128 stands for zero in the data rows.
Here are some points, each followed by its number:
[106, 140, 130, 156, 119, 120, 145, 152, 136, 109, 113, 134, 82, 133, 106, 134, 121, 122] 0
[115, 143, 124, 155, 117, 151, 132, 175, 118, 143, 101, 134, 114, 146, 141, 118, 131, 116] 1
[54, 74, 207, 239, 160, 143, 215, 133, 83, 227, 35, 45, 93, 235, 161, 67, 95, 50] 2
[129, 139, 136, 93, 148, 97, 144, 96, 128, 123, 161, 146, 155, 138, 149, 146, 87, 164] 3
[139, 167, 158, 98, 153, 14, 191, 4, 255, 48, 185, 184, 206, 196, 155, 143, 142, 150] 4
[129, 125, 127, 89, 147, 136, 97, 97, 182, 102, 132, 213, 126, 121, 108, 125, 123, 108] 5
[79, 157, 127, 220, 61, 106, 80, 255, 99, 156, 86, 175, 19, 163, 154, 110, 173, 100] 6
[116, 131, 146, 113, 133, 77, 124, 85, 167, 114, 133, 167, 154, 161, 144, 128, 112, 154] 7
[145, 110, 113, 111, 123, 119, 149, 82, 124, 111, 138, 121, 165, 121, 120, 145, 89, 141] 8
[128, 126, 135, 102, 131, 100, 117, 111, 131, 152, 143, 134, 112, 95, 115, 133, 125, 117] 9
[97, 166, 162, 209, 155, 137, 102, 255, 138, 144, 111, 150, 32, 94, 123, 167, 127, 113] 10
[155, 127, 153, 158, 135, 165, 129, 148, 148, 128, 135, 100, 120, 113, 112, 119, 153, 111] 11
[176, 188, 70, 31, 197, 131, 79, 43, 189, 109, 169, 220, 68, 130, 49, 155, 82, 97] 12
[104, 125, 112, 198, 155, 167, 219, 213, 67, 127, 127, 53, 113, 65, 79, 105, 118, 108] 13
[138, 143, 151, 156, 113, 146, 133, 189, 93, 130, 121, 120, 118, 135, 152, 105, 124, 125] 14
[79, 91, 151, 89, 122, 58, 157, 103, 184, 138, 125, 63, 124, 157, 217, 141, 23, 169] 15
[132, 125, 101, 96, 125, 119, 110, 67, 138, 126, 99, 188, 169, 129, 154, 93, 137, 136] 16
[72, 120, 99, 98, 104, 128, 81, 101, 127, 186, 113, 111, 115, 104, 164, 151, 139, 122] 17
[205, 174, 119, 158, 158, 232, 124, 153, 109, 135, 107, 112, 151, 106, 124, 114, 110, 136] 18
[59, 207, 126, 255, 133, 214, 194, 255, 56, 21, 69, 146, 73, 92, 0, 168, 156, 54] 19
[134, 102, 109, 97, 122, 140, 89, 79, 113, 157, 181, 153, 199, 70, 122, 129, 146, 146] 20
[159, 119, 184, 184, 144, 191, 126, 201, 98, 115, 129, 111, 110, 120, 142, 114, 138, 137] 21
[112, 117, 133, 83, 120, 132, 128, 119, 166, 144, 152, 112, 106, 104, 133, 82, 132, 125] 22
[91, 109, 120, 124, 139, 84, 107, 127, 127, 128, 160, 68, 164, 107, 90, 195, 115, 137] 23
[67, 100, 255, 183, 36, 255, 250, 40, 250, 82, 62, 0, 0, 245, 255, 73, 94, 123] 24
[139, 122, 110, 103, 126, 147, 133, 135, 110, 160, 154, 121, 168, 136, 108, 92, 149, 96] 25
[120, 141, 100, 118, 129, 120, 109, 85, 152, 130, 140, 164, 169, 73, 130, 118, 109, 104] 26
[151, 123, 142, 36, 190, 39, 218, 85, 117, 122, 151, 201, 160, 137, 159, 125, 46, 212] 27
[156, 107, 116, 31, 95, 147, 139, 112, 132, 141, 161, 203, 186, 145, 202, 53, 73, 179] 28
[147, 121, 122, 107, 172, 101, 70, 129, 117, 170, 134, 141, 135, 96, 114, 143, 137, 110] 29
[120, 138, 123, 113, 124, 118, 119, 102, 154, 150, 137, 156, 142, 121, 123, 123, 138, 125] 30
[130, 134, 131, 110, 152, 99, 133, 109, 117, 123, 129, 134, 153, 120, 130, 145, 113, 135] 31
[245, 130, 109, 209, 118, 255, 138, 188, 66, 140, 77, 99, 147, 115, 115, 89, 133, 124] 32
[136, 128, 109, 163, 128, 127, 67, 147, 162, 127, 108, 133, 108, 114, 96, 176, 143, 107] 33
[166, 114, 124, 168, 143, 176, 141, 131, 127, 135, 94, 116, 104, 108, 110, 163, 118, 124] 34
[149, 152, 139, 141, 116, 138, 122, 137, 109, 148, 129, 118, 147, 128, 113, 101, 130, 118] 35
[183, 132, 113, 177, 0, 247, 54, 124, 43, 72, 0, 19, 130, 255, 164, 8, 228, 56] 36
[125, 127, 125, 116, 126, 119, 136, 109, 125, 123, 132, 139, 133, 134, 135, 140, 114, 138] 37
Which three points above are nearest to each new point by angle, seen from the average point of the numbered points? Their numbers follow each, smallest number first.
[77, 150, 144, 159, 111, 112, 112, 200, 134, 139, 106, 138, 65, 141, 161, 121, 138, 114] -> 1 6 10
[137, 35, 99, 48, 120, 143, 219, 23, 146, 92, 160, 22, 140, 175, 93, 151, 74, 120] -> 8 15 37
[149, 189, 126, 159, 105, 163, 124, 124, 127, 96, 99, 127, 155, 149, 109, 93, 173, 74] -> 19 35 36
[160, 92, 93, 83, 115, 122, 137, 28, 137, 185, 81, 199, 185, 160, 187, 93, 159, 152] -> 16 28 30
[139, 134, 123, 155, 123, 130, 102, 160, 131, 130, 103, 115, 124, 102, 126, 158, 131, 111] -> 10 33 34
[126, 137, 71, 52, 95, 114, 92, 138, 116, 160, 157, 200, 204, 117, 134, 76, 137, 146] -> 16 20 28
[132, 132, 131, 122, 143, 113, 109, 129, 125, 145, 137, 144, 134, 91, 119, 132, 139, 119] -> 9 20 29
[131, 147, 105, 164, 107, 158, 121, 125, 102, 132, 90, 92, 149, 159, 119, 134, 149, 105] -> 32 35 36
[106, 84, 144, 89, 110, 116, 141, 99, 153, 141, 132, 67, 118, 128, 157, 119, 112, 126] -> 15 17 22
[170, 143, 109, 180, 122, 135, 142, 134, 90, 112, 117, 144, 130, 194, 164, 132, 165, 98] -> 1 32 36
[159, 143, 138, 72, 97, 116, 126, 108, 108, 138, 157, 152, 160, 150, 163, 72, 78, 187] -> 3 27 28
[152, 150, 99, 75, 129, 109, 115, 109, 173, 119, 125, 178, 81, 109, 101, 137, 123, 144] -> 5 9 12
[42, 191, 199, 215, 179, 134, 92, 255, 159, 106, 129, 169, 0, 0, 90, 224, 130, 81] -> 0 10 19
[120, 138, 109, 97, 68, 64, 162, 34, 109, 75, 104, 144, 150, 149, 162, 147, 90, 194] -> 7 8 37
[125, 152, 132, 108, 118, 101, 77, 95, 159, 203, 139, 166, 172, 89, 120, 144, 128, 137] -> 20 26 30
[140, 139, 73, 112, 152, 80, 37, 29, 179, 141, 147, 193, 174, 62, 71, 158, 184, 114] -> 20 26 30
[112, 95, 113, 148, 59, 171, 93, 137, 141, 135, 89, 89, 135, 140, 134, 118, 165, 108] -> 1 17 36
